One turning vector, and how many steps it has turned:
The counts run from 0 to 252.
[ 11,  12,  23,  10, -16,   8,  -9,   4,   1,  15,  14,   1,  -6,  -5, -15,
  11,  22,  -4,   3,  10,   3,  24,  -5,  -2,  -4, -30,  -6, -14,   8,   3,
 -13,  27,   0,   7,  15,  10,  11,   9,   8,  -5, -10,  -4,   3,  10,   7,
   3, -13,   7,  -4,  -7, -12,   5, -14,  -5, -10,   5,   7,   1,   2, -15,
  -6,   7,   2, -15, -10, -13,   2,  15,   0,  -5, -11,   2,   5,   7]  187
[  7,  21,  22,  16,   3,  -8, -10,  -1,  14,  11,  12,  -1,  -5,  -5, -15,
  19,  25,   5,  10,  11,  -8,   9,  -5,  -2,  -7, -17,  -9, -15,  10,   8,
 -16,  20, -17,  -1,   6,   8,  -6, -14,  21,  -4,   5, -10,   4,   3,  15,
   1, -10,   0, -10,  -3,   6,   1, -10, -16,  -9,   7,   1,   1,   2, -16,
  -8,   3,   1, -11, -11,  -3,  -1,  16,  -8, -20,   1, -19,  15,   6]  242
[ -2,  22,  20,  -4,  -8,  12,  -5,  -2,   3,  14,   8,   4, -16, -11, -12,
  15,  22,  -6,   5,   6,  -5,  18,  -1,   2,  -4, -15, -19, -15,   2,   5,
   0,  21,  -5,  -3,   8,  14,   6,  -3,  11,  -7, -19,   3,  13,  10,   6,
  -2, -16,  -8,  -2, -12,   4,   5,   8, -10,  -4, -12,  -3,   5,   9, -15,
   6,  10, -16, -18, -14,  -8,  -5,   7,  11,  -2,  -7,  11,  13,   9]  25
[  6,  19,  22,   7,  -1,   4, -15, -11, -10,  11,  16,   3, -17, -15,  -5,
  13,  24,   3,  -1,   0,  -2,  13,   1,  10, -12,  -3, -12,  -7,   4,   9,
  -4,  23,  -4,   2,   1,   8,  10, -16,  18, -14,  -5, -10,   7,  12,  10,
  -2, -13, -13, -10, -15,   7,  -1,  -4, -19,  -3,   2,  -6,  -4,   3, -14,
  12,   9,   2, -14, -10,  -5, -12,  17,  -8,  -7,   6,  -6,  18,   7]  231
[ 13,  27,  20,  12,  -1,   6, -12,  -5,   3,  17,  13,  -5, -10, -10, -16,
  16,  20,   7,   6,  11,  -9,  12,  -5, -11,  -5, -12, -15, -15,  14,   9,
 -15,  15,   0,  -3,   8,  13,   9,  -4,  22,  -3,   2, -11,   7,   9,  10,
  -3,  -8,   8,  -2,  -5,   6,  -5,  -7, -15,  -7,   6,  -3,   4,   4, -15,
   7,   8,   4,  -5, -19,   7,   3,  25,  -5, -12,   5, -12,  17,   8]  235
[  1,   9,  19,  -4, -11,   1,  -6,  -8, -14,   9,  13,  12,  -2,  -8, -22,
   8,  26,  -8, -15,   4,  -1,  18,   4,   1, -13, -23, -19,  -8,  13,   2,
  -6,  22,   5,   7,   3,  13,   6,  -1,  15,  -5, -17,  -9,   6,  10,  14,
  -8, -17,  -1,  -2, -10,   1, -10,  -2, -11,  -3,  -1,  -2,  -1,  13, -21,
   7,  18,  -3, -11,  -7,  -5,   3,  16,   3,  -3,  -6,  10,   0,   6]  200
[  2,  22,  29,  11,   0,   0,  -2,  -4,  -2,   6,  13,   6,   4, -10, -25,
  12,  21,  -5,   8,   7,  -7,   8,  -4,   3,   3, -31, -13, -16,  16,   6,
 -10,  16,  -8,   0,   0,  10,  -3, -15,  21,  -2,  -1, -15,  -1,   2,  14,
   5, -12,   7, -12,   7,   3,  10,   1,  -6,  -6,   4,  -2,   0,   4, -21,
  -1,   9,  -5, -14,   2,  -3,  -3,  16,   9, -17,   5,  -2,  12,   8]  97
[ 14,  11,  23,   5, -11,  -4, -10,  -8, -11,  10,  17,   2, -10,  -5, -16,
  12,  23,   3, -10,  11,   0,  22,   0,   2,  -6, -23, -10, -10,   6,  11,
  -6,  22,   3,   7,  16,   7,   6,   3,  17, -14,  -8,  -5,   8,  16,   6,
  -3, -13,   0,  -3,  -9,   2,   3,  -4, -17,  -6,  -5,  -4,   3,  -2, -27,
   1,   3,   2, -14,  -8,  -7,   2,  12,  -4,  -9,   2,  13,  -1,   7]  42
[  4,   9,  21,  11, -10, -14, -15,  -3, -10,  14,  19,   8,  -2,  -1, -13,
   7,  20,  -4,   0,   1,  -3,  14,  -1,   6, -12, -23, -14,  -6,   5,  10,
  -6,  32, -10,  -4,  20,   6,  -7, -10,   9, -14, -13,   0,   8,  16,   7,
  -7, -14,  -4,  -9,  -6,   5,   2, -11,  -7,  -5,  -6, -13, -11,   2, -13,
   2,  10,  11, -23, -10,  -8, -11,   8,   0,  -7,  -6,  -5,   7,   6]  212
[ -3,  17,  22,   8,  -4,  -4, -10,  -2,   7,   9,   8,  17,  -5,  -9, -21,
  16,  18, -17,   7,   2,  -2,  10,  -2,  -1,  -5, -18, -16, -18,   9,   2,
 -13,  24, -14,   8,  11,   7,  -2,  -4,   9,  -3, -17,   1,  11,   4,  13,
  -9, -10,  -9, -12,   3,  -7,   4,  -4,  -9,  -5,  -5,   2,   5,  11,  -4,
  -2,  14, -14, -23, -13, -12,  -3,  -4,   8,  -4, -17,   0,   3,   7]  19
[ 13,  17,  24,   1,  -8,   7,  -6,  -9,   4,  18,  11,   4,  -6,  -4, -10,
  17,  22,   0,  -7,  10,  -6,  14,  -1,  -1,  -9, -14, -17, -15,   9,  12,
 -11,  16,  -1,   2,   3,  10,   6, -16,  16,  -2, -12,  -8,  14,   7,  12,
   2, -15,   0,  -5, -13,   8, -10,  -1, -12,  -4,   3,   3,   6,   2, -23,
   0,  10,  -6,  -7, -19,   9,   2,   9,   0,  -7,  -8,  -2,  23,   2]  57
[  1,  23,  21,  -2,   0,   9,  -5,  -7,  -1,  11,  14,   0,  -7, -13, -22,
  11,  27,   2,   9,   5, -12,  14,   1,   3,   2, -18, -13, -16,  11,   0,
  -5,  18,  -4,  -2,  -3,  17,   9,  -6,  19,  -3,   1, -15,  -2,  -1,  13,
   2, -18,   6,  -7, -12,   8,   9,   4,  -8,  -8,   2,   5,  -1,   8, -20,
   6,   2,  -3,  -9,  -7,  -4,   0,  26,  -7,  -9,   3,  -4,  12,  13]  90
[ 10,  15,  23,   1, -11,   0, -10, -21, -14,  17,   8,   3,  -2, -25, -24,
  10,   9,   2,   0,  -2,  -6,  22,   3,   3,  -1, -24, -12,  -9,   7,  -3,
 -16,  15,  -1,   2,   4,  13,   7,  -2,  17, -10,  -8,  -1,  14,  12,  12,
   3, -20,  -4,  -9, -11,   0,   7, -12,  -5,   0,   5,  -4,   5,   5,  -7,
   9,  10,   2, -18, -19,  -2,  -8,  -1,   0,   0,   0,   1,  -1,  14]  121
[  4,  25,  28,  10, -10,   7,  -3,  -5,   4,  18,  16,   3,   0, -15, -15,
   7,  18,   5,   2,   5,  -5,   3,  -5,   5,  -1, -31, -17, -20,  10,   4,
 -12,  14,  -5,   5,  -6,  14,   3, -15,  15,   7,  -5, -14,   9,   6,   7,
   3,  -8,   0, -13,  -3,  -1,   5,  -2,   1,   8,   1,  -3,   3,  10, -14,
   2,  16,  -3, -21,  -9,  -6,  -1,   4,  13, -12,  -3,   1,  13,   7]  104
[  9,   7,  11,   6, -15,  -1, -12,  -1,  -1,  14,  10,   9,  -9,  -9,  -5,
   9,  26,   2, -14,   4,  -4,  19,   4,   3, -21, -14, -12,  -7,   2,   3,
 -15,  27,   0,   8,   5,  12,   0, -14,  13,  -4, -15,  -4,   7,  17,  13,
  -4, -13,  -7,  -3, -10,   6, -16,  -8, -18,  -2,   0,  -2,   1,  10, -17,
   1,  18,   9, -11, -23,   3,  -1,  15,  -4,   3,  -4,  -6,  14,   2]  55
[ 16,  13,  29,  16, -11,  -8, -10,  -1,   1,   8,  16,   7,  -3,  -9,  -5,
   5,  21,  -1,  -5,   5,   1,   7,  -7,   8, -14, -27,  -7,  -9,   4,   4,
 -10,  19,  -4,  10,   3,   8,  -1, -21,  16,  -2,   0, -15,   5,  11,  16,
   3,  -5,  -6, -12,  -2,   2,  -4, -18,  -7,  -5,   7, -10,   1,   1, -13,
   4,  14,  15, -16,  -8,  -8,  -5,  12,  -1, -14,   2,  -9,  11,   2]  245
[ 15,  17,  16,   6,  -6,  -3,  -8,  -1,   4,   4,   3,   4,  -9, -27, -18,
  19,  18,   4,   0,   7,  -9,  20,   0, -10, -14, -22,  -8,  -7,  12,  -9,
 -17,  15,  -4,   6,   9,  13,  11,  -5,  20,  -8,  -2,  -2,  10,  16,  16,
   4,  -2,  -1,   5,   9,   7,  -4,  -3, -16,  -4,  -2,  -4,  17,   3, -18,
   3,  17,   1,  -2, -16,  10,   4,  17,  12,  -8,  -2,  -3,   9,   8]  142
[  2,  11,  18,   7, -22,   1, -14,  -4,   1,  16,  10,   7,  -3,  -5, -22,
   7,  17,  -2,  -7,  -1,  -4,  18,  -2,  -3,  -8, -22, -14, -18,   2,   9,
 -10,  18,  -7,  -2,  11,   7, -14,  -8,  23,  -6, -19,   9,   6,  19,  14,
  -3, -17,  -1,  -5,  -7,   7,  -6,  -6, -16,  -4,  -2,  -7,  -6,   9, -19,
   5,   5,   0, -18, -18,   0,  -8,   3,   0,   0,   4,  -3,  12,   4]  214
[  7,  16,  25,   5, -17,  -2, -11, -11,   3,  17,  15,   8,  -2,  -3, -21,
   9,  16,   1,  -9,   1,  -4,  12,  -2,  -1,  -7, -15, -17, -23,   6,  13,
  -7,  15,  -7,   1,   7,   7,  -3,  -7,  24,   0, -16,   8,  10,  17,  13,
  -2, -15,  -2,  -7,  -6,   5,  -7,  -6, -13,  -3,  -2,  -2,   0,   4, -11,
  -2,   5,  -9, -23, -20,   3,  -4,  -3,   1,  -9,  -4,   0,   9,   4]  215
[  0,  28,  25,   8,  -5,   3, -14, -11,   8,  17,  14,   4, -15,   0, -14,
  17,  17,  -2,  -1,   8,  -4,   9,  -3,  -4,  -2, -14, -20, -16,   7,  16,
  -9,  16,  -1,   8,   8,   0,  -1,  -6,  18, -11, -13,  -4,  14,  10,   9,
 -11,  -4,  -5, -13,  -9,  -1,  -1,  -5, -14,   0,  -4, -10,   0,   5, -12,
   8,  14,  -9, -21, -16, -10,  -5,   9,   1,  -5,  -3,   3,   6,   8]  217
[  9,  11,  15,   4, -19,   9, -10,  -3, -10,  11,   7,  15,  -3, -18,  -9,
   6,  20, -12,  -1,  -5,  -4,  20,   0,   5, -13, -33,  -3, -13,   5,  -8,
 -13,  31,   0,   3,  12,  19,   1,  -1,   5,  -6, -14, -12,  10,  -2,  10,
   2, -18,  -9,  -6,   0,  -4,   3,  -2, -15,  -4,  -1,   1,   1,   6,  -3,
   3,  18,   8, -16, -17,  -5,  -3,   7,   3,   4,  -6,   0,   7,   6]  8
[  9,  13,  24,   5,  -8,  -6,  -2, -11,  -9,   9,  13,  11,   7,  -5, -28,
  16,  18, -11,  -6,   2,  -9,  16,   2, -10,  -9, -24, -18, -13,  18,  12,
 -10,  16,  -3,  -5,  13,   5,  -4,  -8,  18,  -6, -14,   2,  11,  14,  11,
  -4, -16,   7, -10,   1,  11,  -1,  -3,  -6,  -7,   1,  -3,  -1,   1, -22,
  -4,   9,  -8,  -9,  -9,   7,   2,   8,  10,  -8,  -3,   5,   3,   8]  208
[ 16,  17,  23,   6,  -7,  -1, -13,  -4,   0,   9,  14,   8,  -2, -20, -10,
  21,  17,   1,   0,   3, -10,  10,  -5,   6, -16, -20,  -6, -16,  10,  -7,
 -14,  21, -10,   1,  13,  16,   1,  -8,  14,  -3,  -5, -10,  13,   5,   9,
   2, -10,  -8,  -3,   8,   5,  -4,   2, -14,  -2,   4,  -1,  14,  -1,  -2,
   0,  14,   5, -14, -21,  15,   4,   1,   3, -16, -11,  -6,  19,   2]  150
[  6,  19,  24,  13,  -9,   4,  -1,   5,  -2,   2,  10,  10, -12,  -6, -11,
  13,  28, -11,   4,   7,   1,  13,  -1,   3,  -9, -26, -12, -13,   6,   7,
  -2,  29,  -5,   7,   8,   8,   6,  -9,  11,  -7,  -9,  -8,   3,   8,   4,
  -3,  -4,  -7,  -6,   3,   2,  14,  -1, -12,  -5,  -9,   0,   2,   2, -23,
  -3,  15,  -7, -13,   4, -15,   2,  21,  17,  -9,  -9,   8,  11,  12]  191
[  9,  16,  31,   3,  -9,   8,  -9,  -1,  -9,   8,  20,  11,  -9, -12, -13,
   8,  26,  -6,   7,   1,  -3,  13,  -4,   8,  -5, -24,  -7, -27,   6,  -1,
   5,  25,  -6,  -1,  14,  13,   5,   3,  14,   1, -10,  -6,   1,   4,   5,
   0, -13,  -4,  -4,  -1,   3,  11,   5, -16, -13,  -3,   3,   4,   1,  -9,
   0,  -1,  -9, -20,  -9,  -4,   3,   8,   2, -17,  -8,   6,  14,   6]  183
[  1,  20,  18,   7,  -1,  -5, -14,   0,   5,   7,  17,  -1, -14, -14, -20,
  14,  19,   5,   0,   8,  -3,  13,   0,  -4, -14,  -7, -15,  -9,  11,   3,
  -3,  18,  -8,  -3,   8,   7,  -1, -15,  21,  -2,  -7,   2,   0,  20,  19,
  -2,  -7,   4,   0,  -6,  13, -12,  -5, -12, -13,   2, -11,   4,  13, -20,
  14,  10,   1,  -9,  -8,   2,  -6,  22,   4, -10,  -1,  -8,  13,   4]  228
[  4,  11,  12,   6,  -9,  -2, -14,   5,   4,  14,  11,   6, -10,  -4,  -1,
  13,  27,   3,  -6,   8,  -2,  15,   3,   7, -22, -15, -14,  -2,   2,   7,
 -11,  33,  -7,   4,   9,  11,   3, -13,   7, -10, -13, -10,   7,  12,  10,
  -6,  -8, -10,  -3, -11,   2, -10,  -7, -14,  -5,   0, -10,  -5,   7, -17,
   6,  19,  10, -11, -15,  -5,  -6,  14,  -5,  -3,  -6,  -5,  16,   3]  54
[ 11,   8,  15,  16, -16,  -9,  -9,   0,  -1,   6,   4,  13,  -6,  -9, -15,
  12,  23,  -7, -15,   8,   4,  16,   1,  -6, -17, -21, -12,  -7,   7,   9,
 -17,  24,  -1,  13,  10,   6,   1, -11,  18,  -9, -10,   2,   7,  19,  13,
  -4,  -4,  -7,  -4,   2,   1,  -5, -14, -21,  -1,   1,  -7,   2,   2, -22,
  -7,  13,   1,  -7, -10,  -4,  -1,  13,   7,  -5,  -2,  -3,   8,   3]  48
[  8,  24,  25,   9,  -1,   0, -15,  -6,   1,   9,  20,   5,  -8, -15, -14,
   8,  24,  -2,   7,  -4,  -5,   8,  -2,   6, -12,  -8, -16, -14,  12,   1,
  -7,  25,  -9,   3,   1,  14,  14, -12,  17,   9,   0,  -5,   3,   5,  14,
   0,  -4,  -1,  -2,  -4,   1,  -1, -15,  -2,  -6,   7,   1,   2,  13,   0,
   3,  14,   0, -16,  -8,  -4,  -6,  17,   5, -12, -14, -16,  16,   9]  85
[  6,  16,  15,  11, -10,  -7, -12,  -5,  -2,   5,   0,   9, -10, -26, -19,
   9,  13,   3,   4,   2,  -3,  19,   2,  -3,  -5, -29,  -6,  -5,  -1,  -3,
  -8,  18,  -9,  -1,  10,   7,  -4,  -9,  17, -21,  -1,   0,   8,  19,   9,
  -1, -10,  -6,  -5,   0,   4,  14,  -8, -14,  -2,  -6, -19,   2,   3, -16,
   9,  10,   6, -13,  -8,  -7, -14,  14,  10,  -2,  13,   2,  -2,  11]  127
[ 12,  18,  23,   8,  -7,   6,  -9,  -9,  -3,   8,   9,  12,  -8, -16,  -2,
  19,  20,  -5,  -3,   9,  -4,  12,  -5,   3,  -9, -25,  -6, -12,   3,  -5,
 -14,  19,  -1,   7,   5,   8,  -1,  -9,  10, -15,  -5, -21,  14,  -1,  16,
  -1,  -8, -10, -14,   1,   1,   4,   4, -19,  -4,   1, -10,  13,  -2,  -7,
   9,  22,   7, -14, -19,   0,  -4,   6,  -4,  -6,   0,   7,  11,   4]  152
[  8,  23,  18,  20,  -2,  -9, -15,  -2,   7,   9,  10,   6,  -5,  -8, -11,
  13,  20,   1,   5,   7,  -8,   5,  -3,   0, -11, -16,  -7, -16,  11,   5,
 -17,  24, -13,   8,   7,   9,  -7, -14,  22,  -1,   4, -12,   2,   3,  13,
  -6,  -3,  -3, -12,   4,   1,  -1, -11, -15,  -2,   4,  -2,   1,   5,  -4,
  -6,  12,   3, -17, -14,  -4,  -2,  14,  -5, -15,  -1, -22,  15,   4]  243
[ 20,  26,  23,  17,  -2,  -7, -11,  -8, -10,   5,  12,   7,  -9, -11,  -6,
  10,  20,  -1,  -1,  -1, -11,   6,  -2,   0, -10, -17, -11, -12,  11,   6,
  -5,  19,   4,   4,  11,  10,   6, -12,  24,  -6,   9, -10,   9,   6,   7,
  -6,   2,  -2,  -6,   1,  11,   5,  -5, -12,   1,   1,  -9,  -2,  -4, -14,
  -1,  12,   5, -12, -12,   2,   2,  28,   6, -14,   3,  -7,  13,  12]  237
[  0,  19,  18,   2, -12,   5, -15, -15, -11,  14,   4,   8, -10, -27, -19,
   6,  12,   0,   1,  -3,  -5,  20,   3,   3,  -6, -23, -12,  -8,   3,  -1,
 -11,  19,  -3,   0,   1,  15,   4,  -7,  12, -13,  -8,  -5,  13,   9,  10,
   2, -19, -11,  -8,  -9,   1,   8,  -5, -11,   4,  -1, -10,   2,   9,  -7,
  13,  13,   7, -18, -19,  -5, -13,   3,   3,   1,   5,  -3,   2,  12]  120
[  1,  21,  14,   4,  -9,  -8,  -1,   0,   6,  13,   4,   6,   0, -19, -25,
   6,  20,  10,   9,  -2, -16,  12,   3,   2,  -7, -27, -18,  -9,  13,  -3,
 -13,  19, -12,  -3,   4,  21,   3, -15,  16,   1,  -4,   4,   8,  11,   5,
   1, -14,  -1,  -2,  -3,   8,   7,  -3,   1,   4,  -8,  -1,   0,  11, -18,
  -5,  16,  -6, -16, -13,  -2,  -1,  12,  17,  -5,  -8, -11,   6,  16]  110
[ -2,  12,  17,   4, -11,   9,  -8,  -2, -10,  11,  14,  10,  -5, -11, -13,
   9,  22, -13, -10,   9,   3,  14,   0,   3, -13, -25, -18,  -6,   9,   7,
  -9,  26,   3,   7,   0,   9,   7,  -9,  12,  -4, -20, -15,   7,   9,  12,
  -5,  -9,  -6,  -6,  -7,  -2,  -7,  -5, -12,  -3,   0,  -9,   0,  10, -19,
  10,  22,   2, -11,  -3,  -7,  -3,  14,   7,   1,  -9,   9,  11,   2]  199
[  0,  15,  22,  -7,   1,  -7,  -8,   1,  -3,   6,  18,  11,  -1, -17, -17,
  16,  25,  -3,   8,   3, -11,  12,  -2,   7, -11, -27,  -8, -14,  16, -11,
  -7,  26, -10,  -4,  15,  20,   1,   2,   8,  -1,  -5, -14,   3,  -5,  14,
  -5, -13,   0,  -2,   3,   4,  -4,   9,  -6,  -9,  -2,   2,   7,   8,  -6,
   3,  15,   0, -17, -14,   2,   6,   9,   4, -10, -15,   0,   9,   5]  5
